In the data rows, the value 128 means zero.
Every row has a hidden score from 0 to 40. What is each row's score? 20 is about the middle. The score is a weighted sum of the row's numbers plus the product of two more (or one squared), each taken from its middle value.
[129 116 110 121 121 124 148 160 152 162 146 119 117 113 112 108 125] ~ 17
[121 122 110 110 169 117 106 130 112 113 152 151 146 136 148 120 122] ~ 16
[155 117 146 124 255 113 126 101  99 100 100 102  99 116 107 110 116] ~ 9
[119 115 112 116 113 109 113 106 109 110 129 125 142 145 183 161 169] ~ 18
[133 118 127 114 120 105 183 118 115 112 119 120 133 142 144 153 120] ~ 27
[121 110 110 115 123 111 111 120 122 204 143 132 190 138 122 108 112] ~ 22
[123 138 186 182 177 123 108 111 103 105 107 106 118 116 108 125 121] ~ 23
[114 108 113 115 255 157 136 136 135 116 109 102 102 107 104 105 105] ~ 11
[139 182 160 151 115 102 110 106 107 131 113 102 108 106 176 124 121] ~ 28
[180 212 128 117 111 107 109 113 105 114 103 104 101 105 121 147 152] ~ 28
[156 201 145 111 116 108 117 105 111 106 124 100 108 116 110 162 144] ~ 27
[111 104 125 106 107 139 143 163 168 189 163 125 126 107 103 116 105] ~ 18
[193 171 162 157 116 108 110 105 102 107 100 121 116 106 121 111 125] ~ 31
[113 155 149 173 194 126 116 107 111 104 105 170 107 107 107 111 111] ~ 20
[113 141 107 105 126 132 187 166 154 132 158 111 118 131 101 104 109] ~ 22
[118 115 131 130 186 196 169 125 121 116 114 119 114 107 106 110 106] ~ 15
[119 130 113 109 107 119 161 127 122 153 190 131 147 109 115 130 107] ~ 20
[139 131 190 168 154 109 103 101 103 101 102 108 108 221 110 106 106] ~ 13
[127 105 123 115 106 195 123 117 108 165 120 146 141 149 119 112 117] ~ 14
[114 112 110 131 142 225 137 151 126 113 127 109 140 109 107 125 113] ~ 20
[151 114 122 119 106 113 109 109 112 109 118 120 121 170 131 133 203] ~ 15
[116 115 109 105 111 160 158 144 171 157 137 129 132 119 110 115 109] ~ 17
[129 115 121 110 102 122 103 107 106 105 103 175 154 131 133 149 204] ~ 18
[117 114 121 128 131 141 190 151 151 152 132 115 122 103 102 105 115] ~ 18
[111 105 105 125 182 255 132 125 134 113 124 110 113 103 103 108 103] ~ 10
[118 115 126 112 119 117 109 103 115 121 120 113 107 119 135 227 189] ~ 30
[108 121 107 125 106 129 126 127 245 153 147 151 124 105 113 102 107] ~ 22
[112 124 113 109 128 112 127 137 183 167 156 159 115 118 103 119 111] ~ 18
[113 160 157 127 169 150 130 110 110 127 108 106 121 125 116 125 119] ~ 18
[116 150 106 111 128 115 157 134 171 157 134 141 108 104 119 112 120] ~ 18
[112 111 226 111 122 138 155 142 145 113 127 116 109 104 129 103 116] ~ 14
[109 115 105 112 111 110 114 113 123 142 128 162 255 121 104 108 105] ~ 18
[116 120 115 109 115 133 134 118 120 125 140 191 137 126 134 115 139] ~ 14
[118 109 111 112 104 109 122 116 142 181 122 169 177 126 110 144 121] ~ 23
[117 119 111 117 171 109 110 117 109 114 124 175 139 149 163 121 123] ~ 15
[139 111 115 147 105 101 104 115 105 108 109 110 118 113 143 197 213] ~ 28
[122 110 147 112 107 104 138 124 133 146 134 176 186 112 115 110 113] ~ 20
[118 111 117 103 101 108 101 105 100 103 110 104 199 108 255 140 176] ~ 26
[109 110 106 120 146 118 119 137 164 255 121 129 113 102 102 105 115] ~ 17
[168 162 175 127 109 104 104 111 105 108 103 105 102 109 192 141 120] ~ 27
[118 135 127 128 113 112 125 106 105 104 106 115 156 129 147 150 192] ~ 21
[180 213 125 132 121 104 117 110 105 111 114 112 110 108 120 121 131] ~ 27
[197 134 121 124 108 106 104 108 113 107 104 113 107 106 152 141 190] ~ 28
[124 123 105 163 115 113 111 108 106 121 125 150 137 142 127 114 184] ~ 18
[142 112 121 116 112 106 111 110 114 128 126 148 149 155 149 141 134] ~ 19
[124 112 111 106 130 123 120 126 226 167 150 124 122 108 102 120 117] ~ 22
[115 129 120 123 146 255 122 135 136 111 107 111 111 113 105 118 111] ~ 15
[110 107 108 130 120 118 115 214 160 139 140 148 109 103 106 115 148] ~ 24
[108 119 109 113 112 229 129 149 148 205 116 126 107 114 105 103 106] ~ 15
[108 105 103 117 104 112 127 137 156 214 180 155 113 118 144 108 102] ~ 16
[182 155 207 112 100 100 105  98 101  99  98 101 101 161 208 106 110] ~ 21
[117 111 163 131 149 142 192 211 113 116 105 104 105 107 104 105 107] ~ 33
[128 124 107 116 119 110 108 110 108 127 127 138 171 226 114 139 112] ~ 20
[212 240 150 117 106 111 104 103 107 104 103 104 112 105 109 112 118] ~ 33
[118 113 114 106 116 142 150 149 196 137 149 109 110 100 146 124 114] ~ 18
[112 110 113 112 113 111 203 125 161 149 147 157 113 109 122 111 127] ~ 15
[110 120 119 111 108 123 127 153 174 146 145 159 134 126 109 118 114] ~ 19
[115 115 162 114 109 116 110 109 132 109 112 114 126 131 160 170 167] ~ 21
[110 111 121 148 146 181 150 120 216 111 108 113 114 114 111 108 109] ~ 18
[116 128 108 122 109 120 117 119 132 205 133 141 141 142 123 108 126] ~ 18
[115 120 114 142 104 109 109 113 106 115 114 114 147 134 204 135 180] ~ 20
[115 110 120 109 137 137 111 146 143 125 154 144 128 172 125 112 106] ~ 14
[124 115 112 116 129 106 128 134 106 112 134 136 158 158 150 130 137] ~ 18
[115 149 255 163 122 115 105 106 113 103 112 109 110 107 108 118 115] ~ 23
[122 193 159 135 176 105 109 113 109 113 104 105 106 157 121 119 111] ~ 19
[145 116 110 108 138 122 113 120 146 127 141 124 143 144 118 145 115] ~ 21
[121 117 126 121 127 109 109 127 108 109 144 127 138 221 129 132 122] ~ 18
[113 109 155 107 114 122 103 111 103 107 121 110 112 113 252 169 157] ~ 19
[137 108 114 114 141 126 183 146 120 106 139 108 114 164 150 103 113] ~ 16
[108 112 121 112 120 139 135 135 123 128 125 255 112 108 104 106 106] ~ 19
[125 124 107 109 116 102 125 112 104 110 125 161 117 222 129 149 143] ~ 26
[113 197 140 241 148 137 110 105 104 103 105 104 111 105 104 117 105] ~ 31
[138 113 124 147 170 170 188 133 108 114 107 126 109 108 105 112 105] ~ 22
[161 123 118 110 184 128 111 109 106 108 109 116 138 156 135 125 128] ~ 16
[114 116 108 110 108 119 122 150 196 194 155 118 144 105 110 105 120] ~ 23
[113 123 110 111 119 115 115 156 137 147 135 198 120 168 104 110 112] ~ 21
[118 119 118 128 142 155 162 178 137 127 140 113 109 110 105 110 116] ~ 22
[110 120 167 174 150 149 130 110 118 112 116 149 116 110 111 120 113] ~ 20
[114 111 124 128 117 121 106 123 117 137 131 151 191 148 133 127 112] ~ 20
[109 108 112 126 105 111 109 114 126 153 155 143 182 169 148 111 117] ~ 17
[117 107 105 107 118 112 110 130 129 117 124 187 118 255 111 127 109] ~ 29
[111 105 106 135 143 115 151 171 126 154 123 153 138 108 134 113 108] ~ 23
[144 216 161 146 114 101 101 105 101 103 110 117 110 106 166 121 120] ~ 28
[196 193 134 175 110 104 111 115 111 108 107 102 107 102 104 126 123] ~ 35
[217 235 113 110 108 104 115 102 103 103 100 105  99 108 101 125 162] ~ 29
[119 112 114 110 117 109 118 128 124 129 134 139 128 220 118 145 125] ~ 23
[110 108 134 107 107 105 107 105 107 107 112 162 118 170 132 129 251] ~ 7
[119 106 108 116 109 118 127 127 142 158 193 197 118 118 109 113 117] ~ 16
[117 110 109 111 108 109 105 108 105 107 107 131 188 121 132 140 255] ~ 21
[122 112 153 156 166 132 120 133 107 112 114 108 102 181 106 113 136] ~ 14
[112 108 107 126 111 101 105 107 114 120 125 127 255 143 125 128 132] ~ 21
[124 174 205 161 125 118 113 107 109 106 107 107 111 118 137 112 117] ~ 24
[117 112 122 115 107 105 113 109 147 110 125 216 182 142 121 134 114] ~ 22
[111 110 132 121 171 117 118 118 160 123 161 130 120 137 122 127 109] ~ 16
[109 109 111 104 105 117 109 255 167 157 123 132 101 103 145 104 113] ~ 25
